Rows are one point carried round by a steady rotation, each followed by how many steps it has turned.
The counts run from 0 to 145.
[127 148 145 107 123 139 143 159 146 142 131 140 138 108 113 138 126 154
 134 109 149  78  91 101 158 112 144 160 129 118  77 172 136 122 171 128
 179 144 112 164 136 132 111 177 104 117 138  89 152  70  99 168 112  80
 135 142 160 124  87]  2
[ 89 129 135  88 129 118 144  95 130 109 132 108 124  93 147 144 176 118
 118 135 128 159  71 126 159 124 103 163 141 113 148 120 108 111 165  85
 116 165 128 141 151  95  81 120  75  96  90 138 128 101  86 137 160  93
 128 107 107  82 132]  15
[135 144 170 119  78 115 133 116 173 151  93  88 167 127 131  96 130 124
 108 136 143 155  85  64 153 115 117 170 146 125  99 137  64 129 174 103
 148 123 124 127 157  92 114 166  92 118 129 119 147 131 100 119 110 106
 134  90 136 107 127]  41
[127 164 165 140 147 130 141 126 175 146 120  95 159  91 137 104 166 139
 123 145 163 108  96 116  92 152 114 195 148 139  84 127 113 111 183 138
 150 116 129 127 175 108 113 142  82 125 132  95 169 130 114 147 126 103
 141 114 157 101 122]  47
[104 128 140 113 105 128 161 145 160 133 129 122  90 118 129 137 116 139
 132 103 159 125  68 128 134  97 132 172  93 118 145 168 134 105 147 100
 139 137 118 146 186  99  69 146  75  75 108 150 152 117 125  89 150  99
 144 129  92 120 169]  83
[119 115 158  99  83 123 146 136 139 139  96  88 107 135 140  89 142 108
 135 108 132 146 104  71 161  98 151 120 135 105 117 142  69 114 130 123
 150 174 117 131 163  89  93 170  96  89  96 143 168 142 124 137 151 122
 111  97 110  86 123]  37
[133 145 133 121  91  94 118 161 151 118 127 116  94  99 153 112 137 123
 108  97 122 131  92  84 141 134  85 165 128 153 107 197 114 114 155 108
 127 166 151  95 144 123  59 127  75 110  86  86 130 108 126 166 107 134
 134 139 116 129 155]  127
[127 126 118 126 125 117 105 136 145 144 134 104 157  73 131 111 178 133
 139 119 131 132 104 115 129 125 133 152 147 130  85 170 150  87 182 148
 101 164 126 130 120 129  91 159 115 147 115  60 154  68 113 183 126 154
 131 167 161 100 107]  25
[125 142 138 143 152 119 105 113 124 123 140 104 104  89 140 112 175  89
 154 119 101 134  83 110 145 145 120 162 136 111 116 163 127 107 175  99
 129 174 121 105 172 104  91 122  55 111  94 100 142 116 120 180 109 102
 138 135 118 105 109]  123
[127 129 128 115  72  81 140 148 147 118 134 135 112 122 147 116 164 179
  98 117 163 116 104 112 138 108 118 148 137 156  79 140 110  90 175 140
 123 156 137 135 129  97  83 160 113  99  92  75 163  95 105 144  89 123
 143 146 159  87 135]  132
[123 152 155 122 158 136 112 131 139 135 136  91 116  60 149 131 128  93
 157 111 114 132  64  94 123 152  93 138 138  97 124 167  84 109 152 101
 114 152 122 123 160 145  76 127  63 135 101 115 138 133  95 155 139 136
 135 101 111 134 107]  120
[ 99 115 121  60 154 125 117 148 113 131 115 139 136  92 149 128 127 106
 167 138 123  95 109 145 142 138 140 147 129 142 123 198 117 141 141 133
 115 175 152 113 155 138 100 155  78 122  96 115 147 106 109 216 160 132
 138 131 146  91 131]  98
[122 145 139  87 137 148 162 196 157 132 130 144 115 105 141 136  98 143
 130  87 162  74  79  88 122 125 130 143 126 123  89 161 101 124 145 126
 156 156 119 171 140 149  87 155 104 105 108 131 151  84  88 162 158 107
 128 116 116 126  94]  5
[109 148 156  50  88 140 136 117 154 146  79 100 172  94 169 124 174 135
 150 147 132 140  98 143 146 110 125 102 111 152 101 162 103 110 106 123
 132 152 121 135 168 121 114 192 112 122 140 125 161 119 121 147 168 162
 132 111 166 128 135]  67
[110 142 147  52  65 129 136 117 166 147  82 105 172  99 165 123 148 142
 143 140 141 150  92 138 146 106 111 107 106 150 105 162 101 116 113 124
 122 147 127 134 144 129 100 196 118 127 133 125 156 119 112 135 149 167
 143 109 166 132 142]  66
[130 109 131 112  74 125 127 141 149 144 121 116 109 129 107  87  97 127
 148 108 139 138 113  71 144  86 122 113 132  92 104 163  56 114 161 143
 113 161 127 134 123 109  84 166 102 117  76 109 171 113 107 140  97 131
 101  99 113 104 113]  34
[ 94  98 126  69 102 114 143 138 147 149 132 173 143  97 118 107  89 104
 149 127 111 103 115 126 159 115 120 162 141 142 131 185 127 137 168 133
 116 164 160 139 138 120 107 161  91 121 102  95 149  65 108 191  85 105
 119 127 140  93 139]  102
[107 112 147  91  79 125 156 144 162 158 117 134 169  98 125 122 116 139
 111 103 118 147  92  71 154 122 140 149 128 102  88 124 116 101 160 122
 118 159 110 182 130 103 105 188 124 109 154 126 137  59  81 123 135 106
 119 148 131 112 104]  110
[131 170 178 124 151 120 145 121 164 140 119  87 149  87 140 112 173 136
 116 143 164 107  92 115  98 140 126 191 139 129  97 123 102 103 168 122
 164 114 125 129 183  93 114 144  73 115 127  96 172 149 121 142 149  96
 137 112 157 104 119]  46
[ 85  98 155  65  88 115 178 131 141 154 131 160 134  98 135 145 117 133
 113 104 135 121 107 111 169 111 152 143 132 120 142 145 128  92 144 129
 136 155 115 182 147  83  92 162 105  84 108 101 158  85 120 140 130  90
  89 138 130  91 114]  107
[128 146 135 147 114  98 102 122 147 127 149 108 102 100 128 120 142 110
 133 124 117 134  87  99 142 128  84 166 128 120 108 182 123 111 188 101
 122 157 139 107 148 116  81 130  63 118  84  74 139 104 117 165  80 108
 137 129 126 124 132]  125
[ 95 132 139 103 128 107 137  88 142 118 127 116 146  77 138 131 172 111
 119 143 130 164  72 128 162 121 105 180 146 125 148 116 120 109 180  85
  99 152 141 133 145  93  85 120  80 107  98 131 130  92  90 134 131  94
 136 111 119  76 130]  16
[108 142 133  93 116 102 129 140 137 113  90  94 126 101 168 168 134 160
 133 137 165 119  58 134 123 139 132 174 119 131 124 156  99 118 144 108
 107 152 125 137 168 135  83 158  89 122 111 155 132 124  93 124 183 144
 196 145 148 108 139]  90
[103 134  94 107  90 122 125 131 146 120 125 122 101 116 104  83 127 131
 156 150 118 122 124 140 108 123  86 158  87 101  73 121 136 128 172 142
  97 175 138 108 153 116  74 135  83 108  89 112 179  84 125 140 111 113
 132 149 130 100 168]  56
[116 131 166 125 142 143 149 119 145 140 118 107 158  70 166 133 155 120
 154 114 133 141  67  91 131 147 145 137 147  97 102 115  97  88 152 123
 115 155 100 179 169 116 102 153 108 113 124 142 148 103  84 126 155 113
 144 121 126 102  66]  115
[132 148 137 148 134 106 104 108 133 122 141 110 104  93 128 114 168  99
 136 124 107 134  88 109 148 130 107 166 129 113 108 168 127 106 187  99
 128 166 132 102 159 109  87 125  51 115  91  77 142 110 118 169  93  94
 139 133 124 110 113]  124
[127 147 139  93 127 141 154 187 158 144 137 143 129 106 134 141  91 158
 122  99 159  71  83  90 125 122 120 145 132 122  86 171 104 132 164 128
 163 144 123 171 128 150  93 165 107 114 120 112 151  76  84 161 130 100
 120 117 134 130 100]  4
[113 145 157  61 103 143 132 114 151 153  90 106 170  98 164 130 188 130
 156 148 136 133  98 151 146 106 143 101 110 143 105 156 118 101 110 118
 143 149 110 145 166 110 125 204 108 127 140 114 173 134 117 161 168 148
 132 114 166 115 119]  68
[104 144 123 111 147 133 153 144 148 124 134 123  99  84 137  89 150 126
 154 139 152  84 109 154  78 144 101 171 107 120  97 128 122 117 156 155
 123 149 138 116 178 123  73 111  79 101  76 105 194 120 137 157 144 117
 126 130 130 100 149]  53
[117 140 139  91 149 158 167 187 141 122 132 142 110 104 149 129 122 143
 140  92 148  77  75  96 114 123 139 140 131 107  87 140 107 122 143 132
 156 170 110 168 142 137  94 152 103  96 109 142 157  94  83 162 171  94
 127 124 105 112  94]  6
[120 141 154 139 158 124 115 122 128 124 136 103 105  74 161 114 172  77
 151 116 109 133  71 107 131 150 117 151 137 116 120 165 113 106 165 105
 121 177 125 109 182 116  86 119  61 108  93 109 140 132 121 170 133 116
 137 119 110 110 106]  122
[126 118 139  98  68 128 139 144 151 143 108 110 110 125 125  92  98 115
 141 103 141 138 105  63 141  93 126 109 135  97 117 165  54 114 143 142
 125 164 134 133 133 110  79 167 101 103  77 130 172 125 108 135 118 147
 114  94 102 104 124]  35
[ 95 125  95  72  69 117 128 127 150 121 114 122 107 114 124 103 112 149
 137 146 127 125 113 142 120 113  75 133  79 106 108 139 113 126 146 132
  94 160 137 106 141 118  52 139  79 106  81 117 173  98 129 130 134 127
 115 125 128 119 185]  58
[116 128 118  83 140 107 103 120 138 124 116 124 150  89 130 148 113 140
 166 164 139  95  88 145 127 134 119 160 136 127 115 187  96 140 177 119
  91 154 147 124 132 154 111 166  81 155 111 111 139  97  81 186 126 138
 176 126 170 100 119]  95
[109 138 126 101 144 104 106 118 123 111 107 112 136  98 155 159 169 150
 156 160 150 109  75 157 133 137 161 164 131 137 108 148 114 123 155 112
 112 164 121 128 164 123 104 167  94 122 124 142 138 109  95 161 167 130
 202 157 168  77 116]  92
[123 138 155  84 149 181 134 158 163 168 122 116 144  95 119 104 143 106
 180 114 130 102 102 128 109 101 130 114 107 116  99 198 124 122 126 122
 149 152 125 140 168 139 120 190  90 143 147 109 171 122 113 174 144 124
 121 105 105 140 136]  74
[122 140 157  88 158 168 137 150 161 164 133 122 124  94 118 114 143 109
 182 110 134  99  92 147 106  93 140 119 105 113 114 199 129 108 136 124
 159 144 120 146 177 131 109 181  71 125 136 108 183 134 121 171 148 109
 111 111 108 130 128]  75
[105 144 113 118 131 128 152 132 142 127 133 133 105  99 132  79 151 120
 167 140 138  96 113 159  86 137 106 164 109 115  89 118 136 120 167 161
 111 159 137 115 183 118  78 118  83  98  80 114 189  93 135 151 120 114
 133 136 125  84 152]  54
[112 139 102 123 113 130 134 128 145 126 127 130 118 113 114  78 147 127
 166 144 126 108 116 153 101 126  97 165 101 112  73 119 141 125 179 156
 105 169 138 101 162 111  80 128  86  99  81 113 190  80 129 152 117 109
 138 145 125  83 159]  55
[130 158 180 111 142 119 137 135 157 138 107  71 146  94 141 119 172 128
  96 144 160 120  93  97 112 137 128 169 142 123  97 124  99 108 153 111
 165 120 116 127 178  94 111 151  75 114 140 105 172 157 118 149 177 100
 129 111 153 112 124]  45
[126 154 152 129 162 134 120 129 140 127 129  97 112  64 165 112 151  83
 158 111 104 134  71  98 131 156 105 152 138 105 126 173 101 116 155 100
 119 165 125 117 181 129  78 109  64 123  94 119 140 132 117 164 137 126
 137 108 106 121 112]  121
[ 91  87 131  55  90 126 150 168 154 150 121 160 139 108 121 116  91 109
 120 107 105 119 124  94 162 116 125 152 123 126 120 185 131 129 138 125
 130 173 140 142 139 112  92 169  97 103 119 108 140  67 116 187 135 112
  94 142 117 110 142]  104
[ 96 117 149  72 136 137 136 118 131 145 120  89 159 110 117  91 140 118
 143 137 127 132 109 110 130 112 111 105 142  90 119 150  57 134 132 130
 124 129 147 125 139 119  83 159  78 134 124 121 177 145  88 171 156 132
 115  70 119  87 141]  143
[103 130 118  72  55 110 123  83 149 135  90 115 154 122 128 116 164 161
 145 167 133 159 108 147 169  96 114 125  96 128  94 126 122 107 154 118
 110 158 114 121 149  91  99 184 110 107 111 116 166  94 116 121 116 118
 135 131 171 103 145]  63
[116 140 154 106 155 171 154 137 156 169 145 137 119  87 112 110 143 100
 184 106 144  90  94 153 118  80 139 135 115 109 131 187 136 102 145 121
 159 140 120 152 176 116 114 172  68 111 116 105 180 136 122 155 127  90
 110 106  99 113 131]  76
[106 135 125 106 143 137 155 135 142 121 137 147 114 104 118 135 122 136
 146 121 146 101  73 112 125 114 120 142 134  86 100 106  96 126 188 105
 131 160 121 169 135 116 100 136  84  98  90 142 151  78  65 148 121  63
 134 117 102  79  91]  9
[114 136 124 102 148 110 101 114 126 114 110 110 143 102 145 153 159 149
 162 168 152 107  79 159 132 133 149 167 133 128 104 149 112 126 176 110
 109 165 131 124 154 126 113 170  92 135 116 124 144 104  78 165 146 122
 190 158 172  80 107]  93
[ 90  87 150  57  93 118 168 156 140 153 133 149 124 103 134 138 122 126
 117 109 127 118 115 109 171 109 151 138 122 118 139 169 127 101 132 123
 144 155 116 167 143  93  88 162  99  86 115 101 161  86 124 163 154  95
  87 140 125 104 131]  106
[ 82 122 132  79 135 124 137 120 129 109 129 100 114  97 144 135 169 114
 119 128 124 151  76 113 151 124 112 155 130  96 140 112 104 124 152  73
 116 163 131 133 144 103  76 123  67  98  98 147 130 109  82 150 183  90
 126 110  89  91 132]  14
[132 158 166 103 108 126 138 143 172 144  90  67 161 121 141 108 147 115
  93 131 138 140  96  60 126 137 119 169 134 126  86 145  85 132 147  99
 157 134 126 115 160 103 106 167  83 122 147 123 156 143 105 140 172 122
 137  96 132 122 137]  43
[108 115 159  73  97 132 147 152 162 146 119 104 146  82 138 156 113 149
 111 104 125 136  77  73 138 129 126 125 122  75 112 132  96  90 136 111
 121 136  99 180 138 118  86 179 104 114 146 130 140  96  82 128 172 114
 112 138 126 123  94]  112
[100 128 114  80  49 112 132  91 144 128  94 115 140 123 138 103 177 144
 149 158 128 149 117 162 166 103 128 126  95 128  99 117 130 109 140 127
 116 177 115 123 157  88  88 171 102  87 102 125 173  92 126 128 129 120
 144 140 163  94 151]  62
